500 stands for zero in the data rows.
Every row has a hidden score from 0 to 30. What is each row's score? 15 is about the middle. The score is a weighted sum of the row's numbers plus the product of two more (or one squared), each taken from its middle value.
[459, 517, 446, 484, 533, 563, 429, 430, 509, 488, 457, 627, 515, 417, 453, 508, 479, 560, 434, 630, 520, 411, 496, 464] -> 13
[483, 579, 488, 490, 531, 524, 565, 509, 524, 503, 555, 307, 555, 580, 559, 443, 697, 478, 620, 383, 595, 415, 485, 479] -> 17
[508, 478, 522, 473, 431, 421, 532, 507, 513, 494, 482, 542, 522, 490, 477, 498, 466, 508, 367, 566, 450, 561, 555, 402] -> 17
[526, 496, 516, 523, 540, 580, 553, 573, 471, 485, 496, 466, 607, 566, 465, 592, 511, 596, 471, 482, 564, 470, 646, 608] -> 17
[533, 663, 473, 413, 411, 565, 544, 442, 450, 474, 484, 432, 487, 491, 639, 391, 532, 387, 617, 427, 532, 508, 378, 379] -> 11
[426, 446, 501, 503, 498, 447, 503, 460, 514, 502, 481, 573, 446, 492, 485, 542, 445, 524, 517, 527, 462, 533, 494, 452] -> 12
[498, 633, 668, 506, 411, 682, 546, 534, 443, 497, 378, 514, 431, 463, 548, 444, 414, 504, 463, 609, 635, 492, 498, 558] -> 14
[501, 555, 490, 411, 355, 449, 574, 469, 496, 529, 531, 506, 532, 528, 540, 490, 513, 511, 488, 451, 476, 522, 536, 447] -> 12
[487, 485, 403, 466, 547, 525, 442, 428, 514, 506, 513, 625, 581, 472, 490, 526, 496, 582, 446, 560, 471, 446, 550, 528] -> 11
[503, 474, 474, 364, 544, 568, 530, 465, 577, 508, 531, 468, 583, 541, 619, 371, 636, 497, 565, 364, 453, 408, 555, 530] -> 15
[466, 563, 589, 437, 398, 548, 494, 478, 460, 484, 441, 555, 383, 473, 501, 460, 501, 536, 519, 562, 539, 471, 575, 477] -> 21
[364, 676, 656, 377, 339, 650, 295, 261, 395, 454, 408, 279, 202, 474, 634, 144, 726, 385, 844, 402, 621, 444, 167, 361] -> 22
[546, 407, 425, 466, 529, 561, 460, 424, 542, 478, 426, 417, 483, 525, 455, 392, 556, 435, 482, 409, 498, 343, 459, 550] -> 15
[454, 582, 531, 550, 491, 586, 441, 483, 476, 507, 519, 421, 489, 464, 472, 497, 635, 479, 560, 486, 552, 445, 390, 545] -> 22
[264, 309, 374, 371, 797, 587, 188, 300, 607, 509, 512, 580, 761, 132, 334, 538, 549, 695, 525, 446, 199, 650, 621, 791] -> 8
[428, 484, 501, 491, 425, 454, 506, 462, 504, 508, 466, 580, 424, 471, 476, 528, 440, 526, 510, 555, 480, 577, 473, 462] -> 11
[437, 480, 512, 520, 438, 357, 465, 466, 491, 517, 506, 622, 423, 437, 395, 585, 466, 517, 444, 604, 397, 578, 489, 406] -> 11
[514, 568, 608, 426, 470, 635, 588, 535, 477, 510, 388, 541, 455, 473, 502, 410, 383, 489, 517, 526, 615, 404, 447, 552] -> 11
[446, 495, 530, 571, 480, 413, 488, 500, 509, 501, 528, 548, 440, 463, 443, 586, 520, 494, 476, 554, 435, 563, 480, 418] -> 13
[525, 453, 500, 644, 505, 354, 478, 588, 486, 498, 535, 465, 520, 530, 473, 610, 493, 503, 428, 504, 475, 617, 557, 460] -> 16
[392, 464, 497, 419, 464, 480, 436, 337, 497, 496, 489, 585, 491, 437, 427, 526, 489, 588, 472, 505, 368, 559, 538, 490] -> 10
[532, 411, 509, 520, 508, 377, 545, 527, 463, 488, 582, 531, 488, 576, 457, 574, 510, 484, 493, 544, 451, 530, 578, 390] -> 15
[488, 425, 498, 513, 491, 420, 483, 486, 509, 504, 538, 528, 467, 500, 464, 518, 505, 468, 523, 548, 453, 514, 488, 457] -> 13
[523, 454, 497, 638, 528, 368, 471, 585, 496, 502, 554, 478, 513, 531, 484, 606, 509, 511, 448, 481, 455, 624, 552, 483] -> 16
[487, 574, 505, 541, 527, 590, 449, 495, 457, 497, 524, 467, 528, 479, 440, 537, 569, 525, 534, 502, 528, 462, 465, 557] -> 16
[584, 475, 458, 617, 536, 455, 526, 621, 506, 498, 546, 370, 600, 588, 562, 551, 458, 497, 443, 394, 545, 602, 587, 552] -> 21
[454, 459, 505, 536, 432, 372, 458, 492, 481, 525, 501, 626, 440, 439, 377, 595, 454, 504, 454, 618, 406, 570, 500, 408] -> 12
[432, 407, 489, 460, 585, 464, 496, 422, 552, 507, 502, 532, 535, 471, 461, 513, 472, 543, 536, 465, 425, 514, 511, 503] -> 10
[531, 560, 468, 539, 518, 545, 470, 504, 498, 501, 524, 393, 518, 513, 488, 503, 626, 472, 541, 484, 557, 465, 446, 515] -> 16
[539, 419, 473, 416, 583, 468, 535, 447, 524, 474, 522, 467, 524, 551, 489, 477, 569, 506, 578, 360, 471, 431, 601, 502] -> 18
[514, 552, 531, 446, 508, 664, 501, 470, 472, 494, 373, 496, 505, 446, 479, 409, 495, 500, 467, 527, 570, 374, 449, 577] -> 13
[422, 573, 288, 665, 604, 591, 108, 315, 386, 572, 226, 504, 454, 446, 355, 408, 481, 581, 621, 300, 550, 428, 374, 540] -> 26
[513, 450, 480, 452, 551, 468, 525, 487, 526, 499, 560, 462, 522, 522, 537, 479, 511, 441, 598, 434, 485, 514, 478, 477] -> 13
[437, 490, 437, 480, 564, 512, 467, 410, 578, 490, 560, 548, 575, 399, 548, 466, 536, 495, 540, 528, 443, 445, 438, 466] -> 9
[482, 462, 528, 466, 415, 418, 606, 500, 494, 502, 495, 479, 444, 567, 533, 511, 425, 499, 543, 477, 509, 513, 498, 409] -> 14
[424, 481, 511, 490, 429, 416, 528, 447, 517, 525, 471, 545, 474, 475, 450, 539, 450, 557, 439, 473, 421, 505, 492, 426] -> 11
[471, 568, 496, 526, 579, 630, 472, 511, 517, 494, 509, 379, 487, 546, 595, 396, 553, 393, 641, 499, 577, 483, 347, 595] -> 13
[488, 467, 506, 547, 492, 361, 603, 564, 542, 491, 548, 405, 516, 556, 555, 552, 453, 566, 458, 414, 496, 570, 572, 424] -> 15
[443, 495, 430, 468, 545, 549, 431, 403, 523, 491, 448, 626, 516, 415, 475, 499, 481, 568, 442, 623, 499, 407, 485, 499] -> 12
[427, 470, 508, 500, 484, 456, 507, 447, 509, 504, 487, 578, 450, 477, 474, 537, 450, 526, 524, 557, 464, 541, 490, 455] -> 11
[506, 594, 595, 486, 451, 612, 568, 510, 453, 485, 492, 449, 518, 543, 546, 470, 528, 506, 488, 549, 591, 492, 541, 527] -> 12
[670, 545, 442, 499, 544, 579, 665, 652, 415, 506, 512, 503, 716, 628, 474, 575, 440, 523, 441, 435, 603, 463, 628, 588] -> 10
[487, 528, 465, 503, 412, 409, 502, 484, 471, 529, 521, 601, 537, 449, 456, 578, 463, 499, 441, 572, 419, 597, 512, 433] -> 7
[432, 497, 527, 491, 422, 427, 548, 475, 525, 497, 487, 552, 430, 474, 486, 557, 438, 507, 522, 582, 478, 547, 472, 459] -> 13
[382, 500, 350, 269, 607, 670, 240, 224, 525, 471, 501, 696, 526, 273, 393, 477, 501, 526, 561, 654, 340, 728, 484, 705] -> 19
[505, 408, 485, 528, 484, 477, 486, 478, 471, 491, 510, 508, 477, 511, 395, 579, 456, 516, 451, 552, 486, 541, 542, 488] -> 15
[525, 460, 523, 621, 536, 369, 475, 576, 496, 495, 559, 480, 529, 527, 512, 595, 527, 500, 471, 472, 453, 628, 558, 469] -> 16
[520, 525, 485, 543, 411, 391, 481, 538, 449, 536, 468, 577, 459, 478, 426, 618, 412, 528, 435, 516, 475, 567, 504, 446] -> 13
[446, 569, 532, 505, 488, 567, 476, 478, 484, 498, 525, 452, 445, 479, 476, 470, 616, 475, 584, 522, 516, 453, 402, 517] -> 14
[455, 598, 512, 548, 527, 610, 462, 483, 471, 494, 540, 438, 536, 492, 451, 524, 609, 518, 572, 513, 562, 441, 429, 565] -> 17
[579, 570, 595, 512, 386, 616, 596, 581, 458, 497, 456, 484, 521, 541, 559, 467, 442, 481, 386, 596, 600, 493, 573, 564] -> 13
[504, 545, 473, 402, 374, 433, 585, 474, 484, 534, 524, 499, 534, 549, 528, 503, 503, 532, 492, 432, 464, 506, 544, 461] -> 12
[563, 450, 501, 656, 543, 377, 451, 619, 480, 508, 573, 461, 544, 533, 486, 614, 501, 495, 436, 487, 462, 629, 538, 497] -> 17
[554, 564, 538, 538, 444, 470, 572, 541, 481, 510, 496, 516, 588, 500, 514, 558, 404, 548, 400, 546, 534, 620, 600, 513] -> 11
[467, 514, 423, 427, 607, 631, 442, 411, 550, 494, 472, 581, 594, 422, 579, 425, 521, 513, 555, 485, 489, 430, 413, 550] -> 10
[524, 537, 468, 459, 583, 515, 476, 490, 503, 519, 482, 580, 585, 431, 537, 479, 507, 502, 500, 538, 494, 486, 500, 483] -> 13
[545, 541, 525, 522, 361, 430, 501, 501, 532, 501, 531, 474, 509, 499, 519, 493, 443, 468, 290, 625, 465, 645, 550, 503] -> 9
[532, 499, 554, 467, 361, 535, 540, 532, 472, 476, 460, 519, 367, 559, 476, 440, 535, 429, 472, 615, 545, 366, 474, 547] -> 19
[507, 478, 452, 423, 582, 473, 507, 508, 527, 512, 518, 581, 600, 449, 566, 486, 522, 508, 536, 513, 477, 505, 530, 465] -> 15
[609, 481, 479, 449, 498, 453, 539, 493, 473, 485, 482, 429, 495, 577, 483, 479, 482, 467, 510, 399, 507, 462, 600, 428] -> 17
[496, 592, 495, 493, 396, 454, 572, 489, 453, 527, 479, 545, 510, 477, 482, 539, 449, 494, 525, 492, 506, 502, 495, 452] -> 10
[464, 588, 625, 461, 375, 575, 510, 503, 465, 488, 404, 595, 357, 439, 487, 461, 450, 540, 467, 624, 556, 464, 549, 503] -> 25
[541, 481, 519, 513, 480, 468, 546, 539, 514, 496, 485, 462, 500, 533, 579, 502, 447, 546, 455, 468, 524, 522, 591, 517] -> 16
[478, 517, 443, 450, 541, 576, 488, 443, 543, 499, 489, 606, 591, 463, 576, 453, 529, 526, 432, 557, 492, 437, 483, 507] -> 9
[416, 433, 529, 511, 442, 392, 545, 474, 514, 525, 482, 555, 461, 466, 431, 561, 430, 560, 441, 476, 423, 503, 500, 386] -> 13
[567, 604, 625, 500, 378, 640, 604, 568, 439, 490, 447, 498, 509, 534, 568, 462, 448, 496, 415, 623, 627, 516, 587, 545] -> 16
[436, 461, 516, 497, 426, 421, 473, 434, 466, 517, 518, 578, 472, 454, 390, 564, 486, 534, 446, 567, 392, 543, 500, 422] -> 11
[581, 428, 338, 613, 459, 544, 255, 466, 531, 530, 341, 417, 505, 407, 337, 396, 393, 450, 231, 590, 459, 519, 372, 670] -> 8
[489, 593, 561, 421, 473, 646, 510, 488, 446, 482, 430, 500, 442, 493, 496, 458, 570, 550, 513, 502, 594, 378, 464, 520] -> 16
[434, 599, 607, 489, 422, 598, 483, 481, 464, 500, 342, 582, 364, 419, 483, 444, 415, 513, 532, 571, 545, 418, 453, 498] -> 19
[465, 381, 466, 524, 568, 413, 465, 499, 536, 503, 551, 527, 489, 469, 438, 527, 516, 474, 550, 537, 433, 517, 456, 489] -> 13
[503, 571, 492, 467, 394, 446, 574, 505, 493, 515, 489, 558, 479, 468, 457, 577, 406, 508, 496, 545, 492, 535, 485, 462] -> 11
[547, 533, 484, 534, 462, 548, 578, 570, 445, 520, 477, 437, 540, 587, 552, 463, 463, 424, 580, 428, 598, 518, 526, 529] -> 17
[541, 517, 443, 455, 597, 596, 496, 501, 505, 515, 499, 431, 568, 553, 559, 421, 559, 463, 592, 348, 529, 431, 506, 549] -> 15
[408, 478, 497, 374, 486, 500, 482, 340, 509, 485, 507, 567, 472, 462, 499, 486, 505, 537, 537, 445, 387, 548, 528, 450] -> 11
[561, 528, 476, 543, 519, 530, 570, 584, 444, 518, 485, 410, 578, 604, 570, 480, 455, 423, 624, 408, 610, 522, 521, 546] -> 17
[434, 606, 635, 485, 397, 604, 497, 491, 453, 500, 328, 585, 327, 410, 458, 431, 404, 525, 517, 595, 577, 397, 432, 492] -> 20
[566, 463, 433, 362, 595, 603, 500, 444, 506, 498, 548, 418, 542, 562, 526, 352, 562, 413, 624, 372, 533, 372, 442, 550] -> 17
[534, 594, 522, 412, 420, 432, 547, 480, 517, 490, 573, 406, 449, 557, 702, 351, 542, 397, 575, 454, 486, 597, 468, 387] -> 12
[566, 429, 504, 680, 513, 344, 453, 641, 466, 513, 539, 448, 541, 507, 431, 627, 461, 510, 412, 504, 480, 639, 536, 503] -> 16
[573, 439, 494, 670, 546, 359, 435, 636, 463, 512, 554, 444, 527, 533, 444, 642, 473, 520, 416, 480, 476, 648, 556, 502] -> 19
[453, 464, 503, 564, 488, 334, 562, 576, 584, 506, 502, 505, 507, 497, 528, 614, 462, 576, 473, 543, 464, 619, 585, 508] -> 26
[527, 568, 468, 465, 497, 663, 481, 446, 451, 501, 343, 482, 513, 454, 440, 417, 446, 483, 468, 527, 575, 353, 404, 583] -> 9
[498, 511, 535, 502, 380, 595, 430, 475, 495, 487, 479, 463, 370, 520, 531, 406, 571, 448, 406, 575, 506, 461, 425, 563] -> 18
[516, 524, 449, 511, 611, 546, 542, 539, 480, 503, 539, 470, 614, 580, 610, 479, 517, 440, 670, 445, 584, 545, 497, 571] -> 11
[468, 586, 468, 520, 433, 566, 508, 494, 493, 524, 383, 514, 554, 414, 518, 503, 444, 510, 465, 429, 472, 511, 414, 491] -> 8
[605, 559, 568, 503, 370, 605, 543, 547, 465, 488, 493, 503, 490, 558, 547, 476, 451, 466, 373, 612, 582, 521, 561, 572] -> 15
[581, 426, 522, 684, 572, 350, 436, 646, 473, 514, 559, 450, 523, 537, 479, 633, 507, 517, 451, 435, 485, 633, 580, 493] -> 21
[485, 518, 476, 501, 421, 382, 495, 488, 479, 535, 510, 599, 529, 457, 419, 583, 437, 519, 421, 566, 420, 611, 525, 443] -> 7
[470, 497, 425, 487, 580, 511, 446, 409, 593, 488, 614, 528, 583, 411, 576, 505, 558, 487, 499, 539, 404, 476, 465, 532] -> 12
[518, 583, 481, 422, 366, 469, 559, 468, 493, 521, 521, 518, 524, 517, 539, 488, 502, 513, 474, 476, 489, 535, 540, 477] -> 10
[475, 458, 469, 495, 555, 456, 517, 478, 529, 504, 533, 479, 546, 531, 539, 528, 492, 537, 542, 411, 461, 508, 524, 477] -> 15
[495, 457, 463, 411, 587, 453, 510, 512, 531, 514, 536, 569, 589, 465, 573, 481, 523, 510, 533, 526, 459, 498, 550, 456] -> 13
[485, 561, 513, 559, 521, 585, 454, 501, 472, 500, 543, 446, 515, 478, 470, 514, 613, 485, 533, 503, 543, 452, 413, 559] -> 21
[504, 528, 472, 597, 591, 559, 537, 564, 504, 520, 490, 316, 510, 595, 594, 394, 579, 374, 678, 401, 612, 456, 374, 531] -> 18
[494, 562, 489, 557, 432, 406, 506, 526, 446, 529, 500, 572, 518, 485, 470, 606, 486, 508, 551, 463, 479, 553, 516, 458] -> 13
[443, 451, 502, 497, 500, 423, 461, 474, 539, 490, 461, 610, 444, 410, 453, 543, 434, 510, 459, 619, 423, 590, 448, 456] -> 24
[459, 385, 492, 550, 574, 442, 401, 462, 524, 526, 562, 516, 464, 468, 425, 517, 505, 490, 465, 497, 390, 538, 462, 482] -> 20
[557, 449, 518, 652, 568, 370, 440, 610, 494, 508, 591, 451, 541, 523, 505, 599, 531, 485, 453, 474, 450, 662, 555, 499] -> 17
[434, 450, 493, 475, 464, 473, 442, 401, 489, 511, 501, 589, 453, 416, 366, 572, 462, 565, 435, 562, 394, 568, 499, 476] -> 11
[464, 483, 442, 479, 555, 531, 489, 440, 567, 499, 517, 572, 560, 439, 519, 470, 510, 510, 508, 551, 488, 426, 438, 482] -> 10
[516, 515, 517, 389, 512, 614, 443, 469, 506, 491, 415, 562, 432, 463, 491, 379, 484, 488, 562, 539, 551, 410, 471, 606] -> 25
[584, 463, 489, 486, 401, 492, 314, 543, 598, 529, 571, 469, 372, 462, 491, 440, 349, 427, 188, 688, 423, 661, 352, 719] -> 15
[564, 487, 504, 387, 414, 540, 593, 506, 535, 490, 539, 471, 572, 572, 576, 416, 592, 499, 407, 509, 511, 461, 609, 495] -> 17
[523, 513, 501, 592, 519, 497, 442, 507, 454, 506, 585, 483, 602, 488, 441, 575, 591, 534, 417, 531, 468, 510, 545, 507] -> 18
[581, 609, 514, 758, 468, 385, 917, 711, 448, 601, 135, 524, 326, 785, 572, 495, 290, 386, 622, 191, 803, 076, 284, 152] -> 22
[395, 544, 583, 507, 403, 385, 500, 460, 500, 530, 258, 419, 085, 549, 523, 300, 524, 392, 621, 473, 613, 350, 240, 215] -> 16
[449, 584, 502, 585, 448, 541, 509, 511, 476, 533, 340, 523, 495, 393, 470, 544, 373, 531, 475, 452, 538, 516, 412, 500] -> 9
[649, 448, 513, 406, 427, 504, 576, 561, 557, 485, 538, 315, 323, 625, 625, 275, 561, 297, 611, 422, 630, 361, 299, 442] -> 20
[829, 539, 658, 365, 138, 462, 721, 852, 372, 440, 612, 221, 285, 452, 406, 482, 295, 166, 431, 999, 843, 514, 174, 402] -> 20
[446, 397, 549, 560, 479, 381, 524, 509, 487, 530, 467, 539, 456, 476, 365, 598, 422, 579, 430, 466, 455, 504, 540, 365] -> 16
[471, 576, 605, 447, 377, 562, 493, 503, 470, 482, 425, 567, 371, 446, 478, 454, 473, 529, 473, 603, 533, 472, 549, 501] -> 26
[463, 497, 454, 454, 503, 553, 498, 461, 550, 497, 509, 575, 578, 462, 560, 460, 525, 523, 414, 613, 486, 425, 503, 487] -> 9
[564, 492, 560, 526, 471, 480, 582, 590, 507, 479, 485, 464, 491, 565, 591, 477, 440, 527, 431, 443, 532, 512, 603, 470] -> 19
[459, 508, 446, 456, 507, 545, 472, 455, 503, 496, 459, 629, 518, 424, 463, 493, 511, 533, 455, 625, 513, 400, 508, 469] -> 13
[482, 507, 447, 448, 508, 531, 470, 454, 494, 497, 478, 618, 536, 442, 462, 504, 518, 536, 461, 639, 505, 401, 550, 473] -> 15
[425, 488, 498, 574, 530, 431, 491, 522, 568, 500, 510, 553, 510, 427, 482, 603, 521, 543, 505, 539, 427, 601, 520, 542] -> 20
[653, 490, 520, 651, 415, 456, 690, 751, 544, 536, 210, 416, 237, 542, 331, 563, 035, 448, 281, 689, 805, 312, 266, 542] -> 13
[531, 527, 467, 557, 544, 554, 542, 574, 467, 516, 507, 365, 574, 580, 582, 459, 508, 401, 670, 423, 614, 551, 484, 580] -> 17
[558, 498, 560, 493, 342, 565, 540, 535, 446, 474, 478, 502, 391, 569, 480, 475, 538, 443, 410, 613, 537, 406, 495, 528] -> 18
[575, 522, 524, 570, 518, 469, 599, 589, 507, 479, 556, 427, 575, 603, 668, 491, 507, 470, 498, 416, 528, 559, 559, 484] -> 15
[445, 611, 532, 542, 496, 603, 469, 489, 480, 497, 527, 437, 500, 475, 453, 501, 602, 500, 579, 499, 571, 437, 424, 552] -> 18
[482, 516, 540, 408, 476, 646, 458, 471, 489, 478, 420, 544, 353, 427, 431, 361, 478, 440, 588, 629, 570, 397, 394, 591] -> 24
[472, 531, 460, 413, 402, 443, 572, 455, 499, 530, 521, 506, 551, 516, 512, 515, 482, 545, 479, 426, 448, 507, 539, 446] -> 13
[465, 564, 523, 538, 528, 592, 457, 482, 470, 497, 527, 476, 512, 480, 439, 515, 575, 522, 554, 502, 534, 456, 451, 538] -> 15
[556, 536, 482, 485, 528, 631, 458, 526, 498, 515, 532, 421, 498, 558, 542, 406, 546, 419, 548, 458, 555, 409, 404, 586] -> 21
[482, 555, 519, 522, 500, 538, 496, 508, 467, 498, 535, 477, 470, 503, 468, 509, 607, 481, 562, 487, 526, 446, 449, 513] -> 17
[430, 498, 491, 460, 443, 423, 533, 437, 511, 526, 484, 548, 528, 472, 464, 553, 462, 578, 455, 446, 409, 529, 527, 444] -> 9
[474, 434, 494, 508, 510, 434, 491, 495, 499, 497, 538, 539, 443, 507, 474, 522, 493, 461, 535, 548, 448, 524, 458, 454] -> 13
[534, 472, 518, 600, 556, 438, 461, 571, 473, 510, 578, 520, 537, 494, 439, 607, 553, 488, 464, 530, 464, 559, 481, 520] -> 15
[857, 708, 541, 372, 318, 552, 839, 769, 428, 450, 507, 290, 132, 815, 685, 259, 413, 096, 595, 607, 933, 119, 071, 219] -> 19
[442, 453, 632, 627, 502, 286, 745, 618, 485, 523, 453, 609, 485, 571, 473, 668, 389, 576, 514, 448, 513, 397, 546, 255] -> 13
[555, 398, 465, 443, 546, 463, 494, 487, 524, 484, 474, 430, 475, 532, 458, 430, 528, 441, 547, 423, 507, 428, 546, 497] -> 17
[633, 385, 491, 547, 543, 444, 647, 731, 593, 526, 586, 525, 800, 534, 553, 696, 426, 650, 211, 503, 450, 591, 744, 731] -> 17
[445, 460, 527, 516, 449, 414, 462, 458, 478, 518, 507, 604, 455, 452, 350, 579, 473, 521, 429, 600, 400, 536, 492, 422] -> 10
[446, 479, 488, 598, 552, 445, 427, 520, 548, 508, 564, 519, 501, 438, 482, 583, 568, 491, 475, 523, 419, 590, 481, 530] -> 14
[478, 568, 525, 559, 520, 598, 435, 479, 470, 503, 528, 424, 519, 471, 453, 514, 610, 489, 536, 494, 542, 454, 413, 561] -> 21
[537, 478, 555, 517, 474, 477, 541, 548, 519, 486, 467, 462, 481, 521, 566, 491, 432, 569, 398, 468, 521, 524, 620, 515] -> 18
[509, 563, 489, 491, 407, 418, 564, 501, 480, 519, 487, 549, 532, 464, 463, 565, 417, 515, 489, 500, 490, 531, 521, 465] -> 9
